Each named turn below is shown by a few rows before and after it. Which turns, in which order, take the first row of each later pair to the second? The first pair is answered.
A:
[ -8  17  -5  18   2  24  -4 -17  -1  -8  -2   1   0   4  11  -1 -16  -5
 -28 -12   4   6  -4  -2  16  -1  -5 -15 -10 -14   1] -> [ -7  19  -6  17   4  23  -5 -15   0 -14  -2   4   0   6   9  -5 -17  -5
 -26 -10   2   6  -2  -2  17  -2  -3 -11 -11  -9   4]
[-14   1   5   1  -2 -29   7   1  -5  -7  17   2   5 -10 -15   6   6  -2
   4  11 -18 -14  -9   4  -6   6  -6   8  14   5  -8] -> [-15  -4   5  -3  -6 -26   5   4  -6  -4  19  -2   6 -10 -19   5   7  -8
   2   7 -15 -12  -7   7  -5   6  -2   9  12   3  -5]
[ 18  -4 -12   0   4  19  -9   5   5  -1 -29   9 -18   5  19 -21 -24  15
   2  -2  16  18   0   3   3   4   0   2  -3  -2  16] -> [ 16  -4 -10   0   3  15 -10   6   6  -1 -27  15 -17   5  18 -21 -27  15
   3   0  18  22  -4   2  -4   2   1   3  -3  -4  14]
[ -2   0  10   4 -15   9   4  -6 -20   5  10  -5   4 -15  -3  12  -4 -13
  -7 -13  -1 -25  -6   5  30  17  -1 -12 -17 -12   2] -> [ -2   1   5   8 -17   7   5 -11 -23   2   5 -18   7 -16   0  12  -6  -9
   0 -17   4 -19  -8   5  25  13  -6 -11 -11 -19   1]
P:
[ 10  -3   4  -6 -10 -23   4  25   6   9  12  -8  -3 -17  -6   1   4   0
  -6 -12 -16  -7  15  26  10   3 -15  23 -10  13  -4] -> [  6   0  20 -10   4 -26  18  12  -8   5  20   8 -13  -7 -12  12   0  -6
 -11  -3 -19 -11   0  11   6  12  -5   6  12  19  -5]
[  3  16  -3   3  -8  11  -5 -17 -28 -13   9  -8   6  -1  16  -3  14 -10
  23 -46  16  13   0 -16  -9   9 -15 -18  -1 -37  -2] -> [  6  19   8  -6   4  19   0 -17 -24 -13   7   9  -3  13  18  -4   4  -9
   6 -43  13  10  -4 -25  -5  15  -8 -24   3 -33   2]
[-16  -4  16  -9  26 -13  10 -16   2  -3  11  21  -3   6 -20  21  -7   4
 -16  25  -7 -11 -12 -28 -15  -5  10  -5  29  12 -13] -> [  6  -9 -17  -9   8  23 -25  17  35  14 -10   1  -5   4   9 -12  -5   5
  -6   7  12   5  32  10   8 -20   4  23 -23   3  -5]
E:
[  3   0  13 -17 -23  -2  13 -23 -49   8  -1   3 -15  -5   5  -9   0  11
  40  15  -3  26 -17 -20   1   9   0  -7  49  20  -9] -> [ -8   8 -20  19 -33  30 -23 -14 -18  21 -13 -39  28 -19  26  -8  12  -2
  10  13  -1  18  -1   6  21  -3 -24  24  -4  19 -16]
[  9   9   3 -33  26  -7 -15   0 -21   0  24  -1 -10   1  16 -33  -4  11
  13  20 -18  11  -1  -4 -51   3 -12   3  17  -1  -1] -> [  7  14 -12  -2  19  10 -38   8  -3  10  16 -27  21  -7  26 -25   6   4
  -5  16 -17   8   8   7 -34  -4 -24  22 -18  -1  -6]
[ 12  10   5 -16  -3   6  -4   8  -4   7   5  -1  -5  14  -1  19 -27  -5
 -28  13 -24  -3 -20   9  -4  15 -18  -3 -31 -14  -6] -> [ 12   5  10 -25  -8 -14   6  11 -21   3   9  -7 -12  11  -4  16 -23   6
  -3  14 -23   3 -18  11 -14  14 -19  -4 -14 -16  -9]
[-11  -3 -12  15   3   0   1 -34 -16  -8 -10  -1  24   6  -4   9  -4  -2
   7  -4   7   0 -16 -10  -3  -2  -6 -11  13 -11 -13] -> [ -7  -1 -15  19   0  -2  -4 -34 -17  -6  -8  -2  28   0  -1  11   0  -2
  10  -5   8   1 -20  -8  -4  -2 -12  -8  11 -10 -10]
V:
[  2   3  -5   6   1  -8   1 -16 -14 -11 -11 -10  -4   7   1  -7  -1   3
  20   4   2   4 -11  -9 -20  -6  -3 -12  22  -4  -6] -> [  2   5  10  -7   5  -9  15 -15 -16  -6   1   4  -9   7  -5   8  -9  -6
   2   3  -8  -7 -18  -8  -2  10   2 -18  14   2   1]
[  9 -14   7 -16  10 -13  -3  18   5 -14   0   4 -21   5  -8 -18  -6   4
  25   7  11  11   6   3 -16 -16  10   6  16   4   1] -> [  3 -10   5 -17   9 -18   5   6  -1 -14   2   1 -25   9  -9 -13  -5   4
  30  -1  13  14  -1   0 -16 -15   6   0  21  -2   0]
[-11  -6   0  -6 -11  -4  -4  -3  -5  -4 -15  15  -4   2  -5  22  -2   8
 -15  -1 -12   3  -8   2 -14  20   5 -15  19  -7  -5] -> [ -8  -8   0  -3  -7  -3  -4   2   5  -4 -19  21  -9   3  -8  17  -3   5
 -25   5 -13  -2   1   2  -8  19   9 -11  12   1  -6]
[  4   3   8   4   7  -4  -3   7  -8  -4  10   6 -23   4  -1  -2   2  -1
  -1   9   3  10   5  -7   1  -3   2   4   8  -7  -8] -> [  7   2   5   2   6  -4  -6   5 -10  -3   9   9 -22   3   1  -3   5   1
   0   9   3   9   7  -6  -3  -5   4   0   8  -5  -9]
Now pairs of rows:
Between the rows of a pair lie two turns.
[  4  -3  14 -20  30   2   7   4   6 -10   0  30 -19   5 -11  -1  -7  -1
 -19  25  -6  -6  -9 -31   3  13  14 -13  12   6   0] -> [  0 -10 -12  -2  26   6 -15   6  23 -15 -20   5 -10   6   2 -21   0  11
   5  32  11  10   4 -33 -14 -11  12  -5  14  -5 -13] -> V, V
[ -7   2 -10  -3 -27   3  -6   3 -11  -4 -18 -20  -3  -4  12  -8   2   6
  25 -18  27   9   4  20  -2 -11 -13   2  -3   0  18] -> [  0   1  -1 -15 -14  19  -7   6  -4  -1 -21   4 -17   5  13 -15 -13   6
  13 -20  30  10   8  11   8 -11   3  -6  -3   3  30] -> P, P
[  7  -3 -10  -4 -24  -6  -4  33  14  15  17 -18  11 -23 -10  -2  15   1
  -8  -6 -19 -12  36  34  11   3  -9  37 -26  10   5] -> [ 13  -7 -16   2  15  34 -25  22  43   5 -11   6  -3   9  -2 -21   0   4
 -25  14   4  11  42   2   0 -12  10  17  -6  10   2] -> E, V
[ -7  -2   8  38  12  34 -11   5  15   1  -4 -11  11  13  14  21  -7  -1
 -25  -5  -7  -3  16  16  38  14  -4  -7 -13   3  13] -> [ 14 -14   7  10  -6  18  -7  21   1  -3  -7 -19 -19   0  15 -11  -2  20
  31 -24   7  10  28  35  24   1  -5  -3   7  -2  19] -> E, P
[-10   9 -14  23 -17  13 -10  -9  -7  -1  -6 -29  24  -8  14   7   8  -4
  -9 -15   7  -1  -6   8  12  -4 -19  -1 -21  -7  -3] -> [ -2   3   2   1 -28 -18   9 -11 -33  -9   6 -25   2 -10   0   2  13  10
  31 -16   1   2 -14   5  -9   2 -16  -9  14  -9   1] -> E, E
[  6  14   2  -8  26  21  -6   5  19   7  -4   2   4 -10  -5  -1  -9   3
  -3  12 -20  -3  -3  -8   6  12   2  -3   6  10  14] -> [ -2  14   4  -1  18  14  -2  -2  11   6   1   0   7  -9  -6   6  -7   3
  -3  15 -24  -7 -12 -14  -5  14   1  -6  17  12  15] -> P, P
[ -4   1   9  13 -11 -11  -1  21  26  18  17  -9  14 -11  -9   5  18  -8
 -28   6 -20 -22  -2  15  14   3   5  10 -27   9  -2] -> [ -1  -1  23   2  19   5   5   6  24   8   3  24 -14  18 -12  -5  -3  -9
 -33  17  -4  -5 -13 -16   3   0  25 -21   4  10  -3] -> V, E
[ 24 -16   0 -20  14  19  -3  31  15   2 -10  15 -36   5   3 -24  -5  12
   9  -2   4  13  18  12   8  12  17  -6  -6   6  11] -> [ -4   1 -11  28  16  31 -19   4  27   1 -13 -11  15   9   8  11   5  -8
 -30  16  -5  -2   1   1  11  10   8   0 -27   9  -1] -> P, E
[ -7  20  -3  19 -15  26 -10 -24   1   1  10  -2   6   4  16  17 -11 -19
 -41   2  -1 -11 -14   2  36  -4 -10  -8 -10  -2  14] -> [-16  21   2  21 -16  18  -7 -28  -6   2   6  -2   7   3  10  23 -16 -21
 -43   4  -1 -15 -19  -3  30  -1 -10 -12  -5   1  11] -> P, P
[  9 -10  17  -5  -8  -6  15 -10   0  -1 -16  12   4   8  13  -4   3  18
  19  -6  -4   1  -9  -2 -13   3  11 -21  12  -6  -2] -> [ -1  -4  22   2   1  -6  19 -20   3  -2  -5  10  17   8   6   7   5   9
  -1   1 -12  -3 -15  -7  -7   6   7 -24   7  -3  -2] -> E, P
[ 23  10  22 -24 -21  -7  -6 -36 -12  -5   5 -22   8   3  14  20  -7   3
  38   3  -8   8 -25   5  11  11 -11  -7  34  -8  -2] -> [ 24   9  12 -16 -30  -1 -18 -20  -3   1  -3 -36  14  -5  17  17  -4   4
  42  -7  -2   7 -12  18  17   4 -15   5  24  -9  -2] -> P, P
[  2  12  -4  -2  -9  10  -4  28  23  21 -23 -16 -10  -8  17 -16  -1  17
   9  12  16   2   8  13  29  -8  -8  -6  -5   9   6] -> [ -6  20   4  -2 -20  -5  11  -2  -7  16 -15 -16  -4 -11  19  -3  -1  12
  23  -1  21   4 -21   3  20  -2 -13 -24  16  -1  10] -> V, V
[ 17   5  14 -14  15 -18  17  11 -22  28   0  19 -23  -5 -12   1 -21   0
   2  -1   5  -5 -11 -18  10  27  -3 -21 -12   5   6] -> [ 11  12   3   6  17   5  -1  13   3  31  -3   6  -2  -3   0   8 -19 -10
 -19   1   8  -5   2 -10  27  22 -10 -10 -42   4   4] -> E, E
[  1  -8   0 -18   4 -13  -4 -10  -2  -9   0  -5  -8  -2  -4  20  11   1
   5   8 -10  -4  -9   3 -21  -1  -8 -13  13 -17  27] -> [  2 -11  -9 -12  -3 -13 -12  -5   4  -8  -4 -11  -5  -3  -2  14  20  -1
  14   4  -6  -2  -1  13 -19  -5 -12  -7   2 -15  29] -> P, P
[ -6   4   1   3   4  21  -4 -16   5   0  -7  11   9  13   5   7  -7  -6
 -19  -1   4   0 -11  -9   9  -3   0  -9 -13  -1   1] -> [  5  -3  17 -21   1 -14  12  -4  -7  -3  14  21 -12   4  -8   5  -4   5
   4  -4  -3  -4  -4  -3   6   5   4  -7   4   4   2] -> E, V
[  4  -2 -17 -12 -16   9   0   2 -14  -2 -19  -3  -7   8  21 -12  -4   6
  19 -20  11  20  -5  -5  -9   5   1  -7   1 -18   3] -> [-12   2 -11   0 -15  -3   8 -16 -22  -9 -13 -11   5   5  16  11   4  -4
   8 -12   1  14 -23 -11 -13  10  -5 -15  14  -8  -3] -> E, P
[ 12 -11  10 -18   8 -17  12  -1 -13  -1   3  17 -21   2   8   6 -11  16
   5  -2   2  -2  -7 -10  -3   4   4  -7  24  -3  -2] -> [  6  -5   4   1  14  17  -4  -3  12  13  -7   8  -2  15  21   7 -16  -4
 -30  -2   4  -4  -3 -10  16  -3   5  -5 -10   3   0] -> E, E
[  5  17   7   9   3   2  19 -18  -7  -1   8   1   0  10  14   5 -16   5
  -6   4   3  13 -14  -8  -6   2   8 -18  -1  -9   5] -> [  2  17  -9  21  -4   6   8 -14  -1   6   2 -12  15   5  18   7  -6   4
 -12   1   2  13  -8  -1  -1   1  -1  -8 -18  -8   2] -> E, E
[ 17 -15 -10 -14  -9  13  10  17 -20  -7 -14 -10 -41  16  38 -52   0  32
  52 -14  43  28   7  13  -4 -17   2  -7  18 -13   9] -> [ 17 -10  -4 -11  18  47   5   8  -5  -1 -17  15 -47  38  45 -48 -21  19
  14 -12  44  28   1  -4  13 -12  11 -22   4  -8  15] -> E, E
[ 19 -12  15 -25   8  -4   8  21  -5  14   5  35 -33  14   0 -13 -20   4
  22 -12  -3  10  17   5  11   4  17  -5   0   3  19] -> [ 17  -4   4  -6  12  23  -6  19  16  22   0  30 -10  17  11  -6 -20  -6
  -7 -10  -6   8  24   6  30   0  16   7 -26   4  15] -> E, E
[ 17  -7   4  -2  -4  22 -11   3  15  12 -17   5  -8  19  10 -18 -16   5
 -11 -18  20  14  10   8  -2  -2   6 -21   0 -10   8] -> [  5 -10   4  -6 -18 -14  -1   2 -14   4  -2  -8  -4   2  -2  -8   2  16
  21 -16  18   6  -5   4 -24   1  -1 -23  27 -11   3] -> E, P
[ -8   5   5  -4  21  26 -13   4  22  14   9   9   0   4   3   7 -11  -7
 -44  12  -8 -15   3   0  24  -2  -1   9 -21   9  -7] -> [-10   4 -18  24   1  16 -29 -20   2  -8 -13 -33  14   6  15  -4  11   7
   2  10  15   8  -4 -11 -15 -19 -12  -3   9  -5 -11] -> V, V
[ -6   5  17  -7  -4 -20  21 -19 -21   6  20  -5  12 -12 -14  15   9  -7
  -8  -1 -10 -16  -5   5   3  16   2   2  -1   5   5] -> [ 17  -1  -6  -5  -1  21  -9   4  17  16  -7  -7   1   1   5 -19   0   0
  -9  -5   9   7  33  15  12  -6   5  15 -24   1   3] -> P, V
[ -4   2 -14   2  12   7 -25  23  38   2   5 -13   4  13  11 -12  -3   4
 -12  15  -2  20  30  -6  11 -14   5  18 -11   6  -3] -> [ -4   8  -1  -8  26   5 -16  12  29  -5  10   7  -6  24  -2  -4 -11   2
 -24  22  -4  14  12 -25   9  -4  11  -1  -2  13  -4] -> P, P
[-21  10 -15  23  11   9  20 -16  -5  -7  -7  12  21   6   8   4  13   0
 -11  22  -4  -2 -22 -46 -27  21 -11  -9  12  10 -22] -> [-20  16  -6   4   5  -5  33 -10 -16   1  14  20  17  -2  -2  10  14  -5
  -6  16 -21 -16 -27 -32 -15  34 -14  -4   8  16 -13] -> E, V
[ -3   2  10 -13  -3 -17  14  11   4  13  14   9  -4 -16  -7   3   3  -6
 -11  -3 -25 -13  -2  10  10  13   8  18 -15  13   4] -> [  5  -5   8  -9  14  -1   5  15  15  11   5  22 -15   0  -6  -7  -5  -5
 -22   6 -13  -5   9  -2   5   4  18  12  -9  15   3] -> V, E
[ 20  15  -5 -23 -15  -7 -18  21  11  -3  14   2 -18  -8  -2 -12   8  -1
   1  -4 -11   8  12  26  32   1  -3  22 -14  11  24] -> [ 15  15   3 -16 -11 -34  -8  17   5  -5  32   6  -9  -9 -23   6  14  -5
  -6  13 -27  -6  -3  14  18   4  -3  24   2  17  16] -> P, V
[  9   5   5  -2   0   0  -5  16  15   1  21  30   7 -10 -17   3  -1 -14
 -26  -9 -21 -27  -5  18  25  25   6  17 -33   5  -6] -> [  5   3   7  -4   0  -7   2   7   5   0  26  36   8 -14 -22   8   2 -16
 -25  -3 -27 -25 -15  13  18  30   6  10 -19  13  -9] -> P, P
[  3 -11  -9   7   1  35 -14   6  16 -10 -30   5  -7  16  18   0 -12   1
  -8   8  18  14   9  11   5 -11  -6   6 -14   4   5] -> [-12  -4  -2  27   4  10  -8 -24  -3 -20 -16  -6  13   9   5  22  -4  -7
 -13  24   9   6 -16  -5 -12  -5 -14  -4   7   9  -4] -> P, E
[ 19  -5  11  -4  -4  13  -7   0   7   0  -9  16 -26  10  19 -26  -8   8
   2  -1   4  16  14   6   6  17   8  -6  -2   2  10] -> [  4  -1  14   2 -20 -20   7 -13 -16  -7   8  -2 -13  -5   6 -13   7   7
  22   4  -9  10   0   6 -13  21  -1  -5  22   2  -2] -> E, P
[-13   3 -10   8 -29 -10   5   5  -3  10   6 -19  17 -23  -2  14   7  -6
   1 -16  -3 -13  -3  20   8   9 -29  21 -19  -5  10] -> [  2   1  -8  -2 -17  17  -2  18  17  18  -6  -3   4 -12   5   4  -9  -8
 -13 -26   3  -8  14  22  24   6 -18  20 -32  -5  16] -> P, P
[ 14 -12 -14 -24 -24 -12 -19  32  13   6  -6  -3 -10 -17  -3  -1   5  -8
  19 -18 -32 -21  16  21  14  30 -16  14 -20   0  17] -> [ 21 -15   2 -43 -13 -18  -2  26   3  -1   5  19 -29  -7 -13  -4  -9  -5
  23 -18 -32 -18   6   8   5  33  -2  -4   3   1  22] -> E, E
[ 25  -3   1 -16  -8   7 -17  26  18   7   5  -9 -14  -2  20 -28  -1  12
   0 -11  14   8  29  15  18 -14  -4  12 -17   2  -2] -> [ 20   1  23 -27  15   6   0  13  17   6   8  23 -27  10  15 -13 -16   4
 -20  -1  13   7  14  -5  18  -2  14 -10   1   8   1] -> P, P
[ -9   1  -1  -1 -15 -21  20 -11 -23   0   2  -6   3  -9   5  18  10   2
  22 -18  -5   1 -12   7  -3  -1  -7  -4  14   1   0] -> [ -8   5   4  -2 -11  -7  17   5  -7   9  13  -2   7 -15  -1  22   7  -8
  -6 -19 -17 -10  -1  20  20   2  -4   6 -13   4   2] -> V, E
[-26  14 -17   5   5 -37  15 -32 -24   2  -7  -8   4  21 -10  20   4 -15
   3   7   2  -2 -33 -14 -20  -9  -5  -2  29   7   8] -> [-21  12 -36  16 -17 -29  -5 -14 -12   9 -16 -34  14   6  -2   3  19 -11
  14  -3  10   5 -15  11 -15 -22 -16  24   4   1   5] -> P, P
[ 15   6   4 -24  16 -10   0  23  15  10  -6  21 -14   7 -34  -1   1   1
   5  19 -17  10  17   5   5  10   2   8   4  18  -6] -> [ 14   4  -3 -12  14 -18  -6  11  10   1 -12   5  -1   4 -34  -1  14   8
  19  28 -13  18   9  -5 -20   5  -2   8  20  11 -13] -> V, P
[ -2  -7   5  -8 -12 -31  10  13  -4   7  24  -7   6 -25  -4   6   9   5
  11   4 -16 -12   1   8   0   2 -13  22 -10   4  -2] -> [  8 -10   5 -15  -9 -12   1  22  11   9  17  -4  -3 -21   3  -7   5   5
   5  -2 -11  -8  14  15  11  -5 -11  26 -22   3   5] -> P, P
[ 12   3  -1  12 -20   2  -3   2  -1 -12 -17 -27  14   8  25   4  -4   7
  30   1  34  22   0  -7  -9 -29  -7  -1  13   0  10] -> [  8   8  31 -13   8   3  24  -6  -6  -7   3  19  -6  21  13  21 -27 -10
   0   8  21   8 -16 -24   8 -11   5 -25  19  12  17] -> P, V
[  0  -9 -11  15   3 -11 -22  -6 -22   1  -1 -20   6  -1 -11   9   9  -9
  25 -14   3  11  -5   4  -7   1  -7  13  19 -28 -11] -> [ -3   0   9  -5  14 -13  -4   4 -20  12  21   9  -2   3 -22  23   0 -22
  -9 -15 -12  -4  -9  10  19  15   3   9   8 -15  -2] -> V, V
[-12  -2 -11  21   4  -7 -10  11  24  -1  -6 -21  -1 -12   0  -8   7   0
   0  12  -7  -2  29  14  -7  -5 -18  15  -8   4  -7] -> [-10  -1  -8  11  24   5  -7   0  28  -6 -17   1 -13  11   2  -7 -10   2
  -2  17   0  12  19  -9 -18  -7  -2  -3   9   1  -7] -> E, V
[-20   7  10 -12  18  17  29  -5  -2   5  -4  38  -9 -19  -1 -10  -6   0
 -13  16 -25  17  10  11  -1  29 -24  24  -8  11   8] -> [-18   1 -15   8   7  20   9  -6   3  -6 -23   9   0 -17   9 -23  11  13
  14  22  -8  32  13   8 -26  10 -29  34   5   3  -5] -> V, V
[  3  -9  11  -4  15   5  11   1  -7   6  11  13  -1   3  -1  -4 -18  -9
  -1  -5   1  -7   5  -7  -8  17   4 -10  -8  16 -12] -> [  7 -17   2  -1  12  -4   7  12  -2   2   9   1  -2  -3  -4 -13  -7   0
  16   1   1  -1  15   1 -16  14   2   1  -6  15 -15] -> V, E
[  7  12   7  14  28 -15  13  12   5  18  -1  37   2  23 -17  10  -4   8
 -25  20   0   1   1 -26  -3   6  13  -1 -10  -1   5] -> [ -5  15   2  26  13 -33  17   4  -9  14   9  12  16  10 -23  22  14   9
 -12  24  -1  -3 -10 -24 -15   8   8  -1  -2   0  -4] -> P, P
[  5  -9   8  11   8   0  -5   9  22   3  -8  -2  24  -9 -20  -1  -4  15
   6  15  -5  -6   6   4 -23 -12  -4  14  25 -10 -41] -> [  0   1  28   3   3  -7  14 -11  -2   3   6   5  23  -8 -24  17  -9   8
   5   8 -11 -18 -19  -6 -16   3  -6  -1  34 -13 -36] -> V, V
[  4  12   6  11  11  36  -3   3  -8   6   0   2  -8   9   5 -16 -16   1
  -1 -23  14   4  17   5   9  -1  11  -6  -5  -9  28] -> [  3  11   2  15   1  27  -2  12 -11   6   0 -19   0  -2   7 -17  -5   8
  13 -27  13   7  21  17   5  -7   3   4  -9 -13  25] -> E, E
[  4  -2   9 -19  10  -9  11  26   3  12   7  12 -19  -9 -11   0  -4  -3
  -7  -9 -11  -8  16  15  11   5  -1  11  -1   4   8] -> [  0   0  11 -21   9 -15  13  14  -6   8  10  14 -16  -6 -15   5  -3  -5
  -2  -4 -14 -11   6  10   5   8  -2   4   5   4   4] -> P, P
[-17  -2 -12  18   1  21  -5 -21 -12   1  -3  -8  21  -1   3   8   3 -16
 -16  10  -9  -2 -19 -18   6  -5  -5 -16   2  -1   8] -> [  8  -7 -10  -6   3  37  -7   7  -5   6  -9   9  -7   3  13 -20 -12  -7
  -4  -7   8   9   6  -3  15  -6   4 -10  -4  -1  23] -> E, P
[ -2   5   8  -3  -5   2   1  -4  -2   6   8   1   4  -2   8   8   0  -9
 -20  -8  -7 -15  -2   6  14   6  -8   1 -21   6   7] -> [  8   3   4 -12 -14   1   3   9  -2   5   9   0  -8  -9  11  -3   0  -3
  -2 -19   1 -10   5  17  12   4  -5   3 -16   2  10] -> E, P
